Below are clouds of points in 7 dimensions, each taken in no order from a shape made of curves.
How many independent loops does the shape behind each cloud have?

ses, 67 rows:
[[-4.79 -3.63 -0.20 -3.08  1.39 -3.99 -2.14]
 [ 1.65 -4.50  2.09  4.50  3.12  3.43  0.89]
 [-5.65 -3.99 -1.54 -5.81  1.42 -6.38 -2.51]
 [ 3.39 -5.52  2.13  4.54  3.88  4.11  1.56]
 [ 1.27 -3.57  1.91  4.67  2.87  3.29  0.98]
 [-4.02 -1.41  0.01 -0.33  0.96 -2.26 -1.33]
 [-5.33  0.82 -3.87 -4.60  0.52 -6.68 -1.06]
 [-5.36 -4.50 -0.74 -4.89  1.55 -5.37 -2.58]
 [ 0.54 -1.71  1.56  5.32  2.22  3.03  1.09]
 [ 2.44 -5.38  2.27  4.30  3.55  3.70  1.12]
 [-4.91  2.22 -3.86 -3.17  0.27 -5.75 -0.60]
 [-5.48 -1.06 -3.31 -5.50  0.85 -6.86 -1.63]
 [-4.00  1.08 -1.32 -0.30  0.43 -3.10 -0.65]
 [ 3.06 -5.49  2.19  4.35  3.80  3.94  1.39]
 [-1.85  2.05  0.84  5.70  0.45  1.74  0.77]
 [-4.12  1.54 -1.69 -0.67  0.42 -3.43 -0.57]
 [ 3.79 -5.58  2.20  4.62  4.10  4.28  1.73]
 [-0.70  0.76  1.07  5.77  1.18  2.37  1.06]
 [-4.71 -3.35 -0.11 -2.64  1.37 -3.64 -1.98]
 [-4.30 -2.46  0.01 -1.43  1.17 -2.94 -1.67]
 [-3.98 -0.77  0.01  0.04  0.80 -2.07 -1.17]
 [ 7.69 -7.46  2.57  5.62  5.30  6.63  3.19]
 [-4.20 -1.88  0.07 -0.79  1.04 -2.53 -1.48]
 [-3.33  3.11  0.75  5.43 -0.47  0.97  0.22]
 [ 8.49 -8.66  2.96  5.56  5.66  7.07  3.39]
 [ 4.22 -5.56  2.13  4.85  4.20  4.49  2.01]
 [-3.92  0.17 -0.65  0.14  0.57 -2.36 -0.84]
 [-5.68 -2.95 -2.33 -5.97  1.21 -6.75 -2.19]
 [ 2.04 -5.12  2.19  4.37  3.39  3.48  1.02]
 [ 8.99 -9.42  3.11  5.43  5.95  7.44  3.36]
 [-3.90 -0.24 -0.42  0.18  0.64 -2.23 -0.97]
 [ 5.25 -5.61  2.08  5.18  4.45  5.12  2.51]
 [ 2.70 -5.42  2.21  4.30  3.64  3.86  1.23]
 [-5.67 -3.27 -2.15 -5.92  1.24 -6.71 -2.27]
 [ 4.71 -5.51  2.07  4.93  4.31  4.71  2.22]
 [-5.12  1.86 -3.92 -3.74  0.28 -6.12 -0.75]
 [ 6.42 -6.18  2.23  5.52  4.83  5.79  2.96]
 [ 6.01 -5.91  2.15  5.46  4.65  5.61  2.80]
 [-5.59 -1.88 -2.97 -5.75  1.03 -6.94 -1.83]
 [-0.25  0.10  1.17  5.62  1.56  2.65  1.18]
 [-4.76  2.46 -3.46 -2.61  0.18 -5.31 -0.48]
 [ 6.96 -6.59  2.32  5.63  5.15  6.14  3.08]
 [-4.91 -4.02 -0.29 -3.70  1.51 -4.40 -2.30]
 [-4.65  2.42 -3.01 -2.04  0.19 -4.87 -0.47]
 [ 0.80 -2.33  1.72  5.03  2.46  3.07  0.98]
 [-5.43  0.11 -3.70 -4.96  0.67 -6.76 -1.25]
 [ 5.60 -5.72  2.05  5.26  4.56  5.36  2.63]
 [-3.97  0.60 -0.80 -0.04  0.53 -2.55 -0.73]
 [-5.51 -4.48 -0.91 -5.32  1.54 -5.71 -2.61]
 [-4.02 -1.08  0.03 -0.04  0.89 -2.13 -1.23]
 [-4.31  1.99 -2.21 -1.16  0.36 -3.88 -0.55]
 [-0.93  1.11  1.02  5.71  1.03  2.27  1.06]
 [-1.47  1.69  0.90  5.74  0.66  1.93  0.90]
 [-2.95  2.79  0.74  5.45 -0.29  1.06  0.36]
 [ 0.95 -2.93  1.87  4.92  2.61  3.16  0.96]
 [-4.43 -2.70  0.02 -1.69  1.25 -3.07 -1.78]
 [ 0.32 -1.02  1.47  5.44  2.01  2.89  1.06]
 [-5.56 -4.30 -1.33 -5.68  1.45 -6.11 -2.56]
 [ 1.40 -3.85  2.00  4.63  2.98  3.28  0.93]
 [ 1.88 -4.84  2.18  4.34  3.30  3.43  0.91]
 [-5.23 -4.38 -0.49 -4.38  1.52 -4.91 -2.51]
 [-4.47  2.29 -2.61 -1.53  0.22 -4.31 -0.46]
 [ 8.23 -8.17  2.77  5.59  5.55  6.98  3.38]
 [-2.33  2.40  0.80  5.64  0.18  1.46  0.58]
 [ 0.05 -0.56  1.32  5.46  1.72  2.75  1.12]
 [-5.27  1.43 -4.00 -4.11  0.39 -6.37 -0.89]
 [ 7.11 -6.84  2.38  5.60  5.12  6.34  3.15]]
loops
1

Mos, 90 rows:
[[ 0.86  5.54  2.76 -3.53  6.09 -4.90 -1.47]
 [-4.66  4.41  4.34 -0.11  6.88 -0.49  5.23]
 [-8.31  7.03  4.55 -0.57  7.11 -1.73  4.07]
 [-5.89  4.73  4.25  0.29  6.83 -0.19  5.68]
 [ 6.89  2.24  7.12 -3.73  7.67 -4.06 -0.20]
 [ 3.19  3.01  8.38 -2.55  8.69 -2.83  2.76]
 [ 4.47  2.60  8.33 -2.96  8.63 -3.10  2.16]
 [-7.44  5.32  4.10  0.54  6.71  0.00  6.02]
 [ 6.26  2.30  7.60 -3.48  7.93 -3.86  0.51]
 [ 4.26  2.67  8.37 -2.79  8.61 -3.08  2.35]
 [-8.44  6.74  4.52 -0.18  7.00 -1.30  4.65]
 [ 1.88  3.59  7.82 -2.47  8.59 -2.82  2.89]
 [ 7.85  2.44  5.58 -4.26  6.50 -4.76 -2.17]
 [-6.76  7.98  5.04 -1.97  7.59 -3.59  1.91]
 [ 7.29  2.20  6.83 -3.90  7.40 -4.30 -0.68]
 [ 1.50  3.78  7.49 -2.44  8.42 -2.88  2.80]
 [-0.43  5.35  4.42 -2.82  7.13 -3.89  0.68]
 [-0.29  5.54  3.78 -3.07  6.80 -4.23 -0.01]
 [-8.11  7.24  4.68 -0.89  7.20 -2.18  3.62]
 [-1.28  6.25  5.55 -3.14  7.87 -4.46  0.77]
 [-3.27  4.28  4.53 -0.59  6.92 -0.98  4.50]
 [-7.84  7.46  4.80 -1.12  7.21 -2.54  3.22]
 [-2.87  7.28  5.59 -3.26  8.00 -4.94  0.46]
 [-0.09  4.86  5.25 -2.57  7.48 -3.41  1.56]
 [ 7.37  2.83  4.60 -4.34  6.07 -5.03 -2.77]
 [-6.71  4.95  4.17  0.41  6.73  0.00  5.90]
 [ 0.12  5.63  3.18 -3.33  6.41 -4.58 -0.75]
 [-5.27  4.59  4.27  0.15  6.83 -0.30  5.50]
 [-6.93  5.08  4.10  0.48  6.73 -0.04  5.95]
 [-4.85  8.02  5.40 -2.92  7.90 -4.68  0.75]
 [ 7.80  2.35  5.98 -4.17  6.82 -4.68 -1.76]
 [-3.16  7.53  5.58 -3.23  8.05 -4.88  0.38]
 [ 2.38  3.28  8.15 -2.46  8.68 -2.77  2.92]
 [-0.55  4.30  5.01 -1.95  7.24 -2.53  2.49]
 [-0.26  5.11  5.36 -2.73  7.62 -3.76  1.24]
 [ 7.75  2.21  6.18 -4.19  6.92 -4.58 -1.55]
 [ 0.49  5.59  2.96 -3.44  6.29 -4.72 -1.10]
 [-8.15  5.73  4.18  0.45  6.78 -0.24  5.77]
 [-6.15  8.06  5.15 -2.38  7.67 -4.08  1.43]
 [ 0.05  4.78  5.72 -2.55  7.72 -3.38  1.67]
 [-8.51  6.57  4.35  0.01  6.84 -1.02  4.89]
 [ 2.89  5.00  2.73 -3.98  5.79 -5.18 -2.39]
 [ 5.42  2.44  7.99 -3.23  8.35 -3.48  1.31]
 [-4.01  7.81  5.48 -3.12  8.02 -4.81  0.50]
 [ 5.85  3.66  3.67 -4.29  5.80 -5.21 -3.06]
 [-5.15  8.02  5.40 -2.83  7.89 -4.59  0.84]
 [-7.74  5.47  4.12  0.57  6.69 -0.07  5.90]
 [-3.74  7.69  5.54 -3.23  7.98 -4.86  0.46]
 [ 7.01  3.12  4.32 -4.43  6.02 -5.10 -2.91]
 [ 2.76  3.17  8.23 -2.50  8.76 -2.82  2.87]
 [ 2.06  5.30  2.67 -3.86  5.88 -5.08 -2.13]
 [-8.44  6.27  4.25  0.13  6.87 -0.70  5.25]
 [ 5.13  2.47  8.20 -3.07  8.47 -3.39  1.61]
 [-4.19  4.37  4.43 -0.27  6.88 -0.64  5.01]
 [-0.18  4.58  5.11 -2.38  7.38 -3.12  1.86]
 [ 6.58  2.31  7.29 -3.66  7.78 -3.95  0.16]
 [-6.45  8.05  5.17 -2.26  7.63 -3.88  1.67]
 [-0.39  5.38  5.42 -2.84  7.69 -3.96  1.10]
 [-2.47  7.04  5.51 -3.25  8.04 -4.79  0.45]
 [-0.15  5.55  3.44 -3.15  6.57 -4.46 -0.28]
 [-4.32  7.95  5.45 -3.09  7.99 -4.82  0.50]
 [-7.29  7.76  4.96 -1.64  7.42 -3.15  2.49]
 [-2.69  4.25  4.55 -0.80  6.96 -1.20  4.22]
 [ 1.43  5.45  2.66 -3.73  6.00 -4.96 -1.80]
 [ 4.21  4.43  3.04 -4.18  5.71 -5.27 -2.83]
 [ 0.43  4.45  6.33 -2.52  8.00 -3.17  2.17]
 [ 7.62  2.71  4.95 -4.35  6.25 -5.00 -2.65]
 [-1.00  6.02  5.47 -3.05  7.85 -4.32  0.77]
 [-0.22  4.54  5.16 -2.25  7.31 -2.92  2.06]
 [ 0.79  4.18  6.80 -2.52  8.22 -3.03  2.42]
 [-2.07  6.87  5.59 -3.27  8.01 -4.71  0.55]
 [-5.71  8.13  5.37 -2.55  7.84 -4.40  1.07]
 [-0.14  4.99  5.38 -2.62  7.54 -3.60  1.42]
 [ 5.75  2.38  7.80 -3.36  8.24 -3.59  1.05]
 [-1.33  4.13  4.83 -1.54  7.14 -1.98  3.16]
 [ 5.08  4.02  3.34 -4.28  5.72 -5.25 -3.02]
 [-0.66  5.68  5.43 -2.98  7.77 -4.15  0.95]
 [-0.29  5.13  4.91 -2.72  7.36 -3.69  1.12]
 [-2.26  4.18  4.70 -0.99  6.99 -1.47  3.90]
 [ 7.78  2.44  5.31 -4.35  6.41 -4.85 -2.44]
 [ 3.64  4.73  2.89 -4.13  5.75 -5.18 -2.67]
 [-0.88  4.23  4.96 -1.69  7.17 -2.32  2.82]
 [ 6.26  3.47  3.85 -4.33  5.84 -5.17 -3.02]
 [ 3.78  2.76  8.42 -2.74  8.68 -2.94  2.56]
 [-1.49  4.13  4.83 -1.38  7.04 -1.88  3.43]
 [ 7.55  2.19  6.49 -4.06  7.16 -4.43 -1.14]
 [-8.34  5.95  4.19  0.33  6.79 -0.37  5.59]
 [-1.61  6.47  5.53 -3.17  7.92 -4.55  0.60]
 [-7.50  7.68  4.79 -1.36  7.37 -2.95  2.83]
 [ 1.00  4.03  7.12 -2.41  8.26 -2.96  2.56]]
loops
2
